In the data rows, zero lies at 7.5, halfway between 7 and 8.
Some points, one per row:
[7 5 6 8 9 4 11 12 7 7 8 7 11 6 6 7]
[5 6 10 7 8 8 10 7 6 8 9 11 8 7 6 8]
[6 9 13 9 6 8 11 8 5 6 9 10 8 5 9 10]
[8 10 11 10 7 9 11 8 3 7 7 11 8 6 7 8]
[10 10 14 6 7 11 10 6 9 4 9 8 9 7 7 9]
[13 12 13 6 9 12 12 7 5 3 9 7 9 8 4 6]
[12 12 11 8 9 9 11 8 8 2 8 10 10 8 10 8]
[10 11 12 10 9 10 10 7 7 6 12 8 9 9 10 12]
[5 12 10 8 9 10 12 7 6 6 12 9 9 9 12 11]
[2 10 6 10 11 7 11 6 5 8 13 11 7 9 9 8]
[0 10 5 8 10 7 12 5 7 7 8 12 11 9 5 7]
[5 10 6 7 9 10 11 7 5 8 8 10 8 10 5 5]
[5 11 6 3 8 11 14 10 2 5 10 7 9 12 3 3]
[10 11 6 3 6 9 13 9 5 4 10 4 5 13 7 7]
[11 12 6 7 10 7 12 8 7 7 10 6 5 10 13 8]
[5 3 6 8 8 2 10 12 3 8 6 6 13 5 3 9]
[4 4 8 11 7 2 9 13 0 8 11 9 11 2 3 10]
[6 5 11 12 7 6 9 11 2 7 9 8 12 5 6 9]
[8 6 13 13 5 11 11 13 3 9 10 8 11 7 4 10]
[10 5 15 11 6 9 9 10 5 6 14 6 11 7 4 9]
[12 6 15 10 6 12 10 9 1 8 10 8 11 7 4 9]
[10 6 13 10 6 13 10 12 3 8 12 9 12 7 4 10]
[12 5 13 12 10 10 10 11 2 8 10 11 11 6 6 9]
[12 4 12 10 7 12 9 12 1 10 13 7 10 7 7 8]
[9 6 14 10 7 11 10 12 5 7 9 10 11 8 8 9]
[11 4 10 12 6 11 8 10 4 7 12 8 10 9 8 8]
[9 4 12 13 6 13 8 13 3 9 13 9 10 8 6 9]
Here are 19 more points, each followed by its number:
[9 5 15 11 6 10 11 10 2 9 11 8 10 9 7 8] 0
[10 3 13 8 7 10 7 12 2 11 14 11 12 7 7 7] 1
[11 7 13 10 5 10 9 13 1 10 12 10 12 5 6 9] 2
[4 6 5 9 9 5 8 12 8 9 4 10 10 7 7 9] 3
[9 7 7 7 7 11 9 9 6 7 4 9 10 10 8 7] 4
[8 6 8 7 8 11 8 8 6 5 7 8 11 9 7 5] 5
[11 7 8 5 7 11 8 9 9 6 8 5 10 8 8 5] 6
[11 6 6 7 5 10 8 9 9 8 8 6 8 6 11 5] 7
[15 10 7 6 6 11 8 8 11 8 11 6 7 9 12 7] 8
[13 10 7 7 7 11 6 7 13 10 9 9 9 9 11 9] 9
[11 10 8 8 7 12 7 5 11 6 7 11 9 11 10 7] 10
[8 9 7 5 9 13 7 5 10 5 6 9 9 13 8 4] 11
[9 6 6 9 8 11 7 8 6 5 5 8 10 13 10 4] 12
[11 3 3 4 6 14 6 11 9 6 6 9 10 13 5 3] 13
[8 4 4 8 6 9 7 11 9 7 4 7 5 9 7 3] 14
[9 6 2 6 8 8 6 11 9 7 7 8 7 12 7 6] 15
[11 7 6 5 6 10 8 8 10 12 6 10 4 12 9 8] 16
[10 8 10 6 6 9 6 8 10 7 5 10 1 11 12 10] 17
[3 5 6 9 9 2 10 15 9 10 6 10 11 4 6 13] 18
Which three of these numbered points are nearest to each point below by angle, seen from the average point of the first points? Their numbers follow each, nearest first.
[2 8 8 5 6 8 9 9 5 7 9 8 7 11 7 8] > 15 11 14
[8 6 5 7 10 8 12 7 5 4 7 8 7 10 7 5] > 12 15 14
[11 9 13 8 5 7 9 10 3 4 8 8 11 5 5 13] > 2 18 0
[11 8 12 8 7 6 7 7 0 7 11 7 10 4 4 11] > 2 1 0
[2 7 6 9 8 8 10 7 6 12 6 8 6 7 8 8] > 3 14 16
[8 10 10 6 7 10 9 8 9 8 10 6 12 8 6 7] > 6 9 11
[7 9 3 9 8 5 8 12 8 8 6 7 9 7 8 9] > 3 15 18
[11 10 8 6 6 11 9 6 8 7 8 7 7 10 12 7] > 8 10 9
[9 9 15 9 4 7 9 10 4 5 11 10 11 5 6 9] > 2 0 1
[6 6 10 6 3 10 10 8 5 9 11 8 5 7 9 8] > 17 16 7
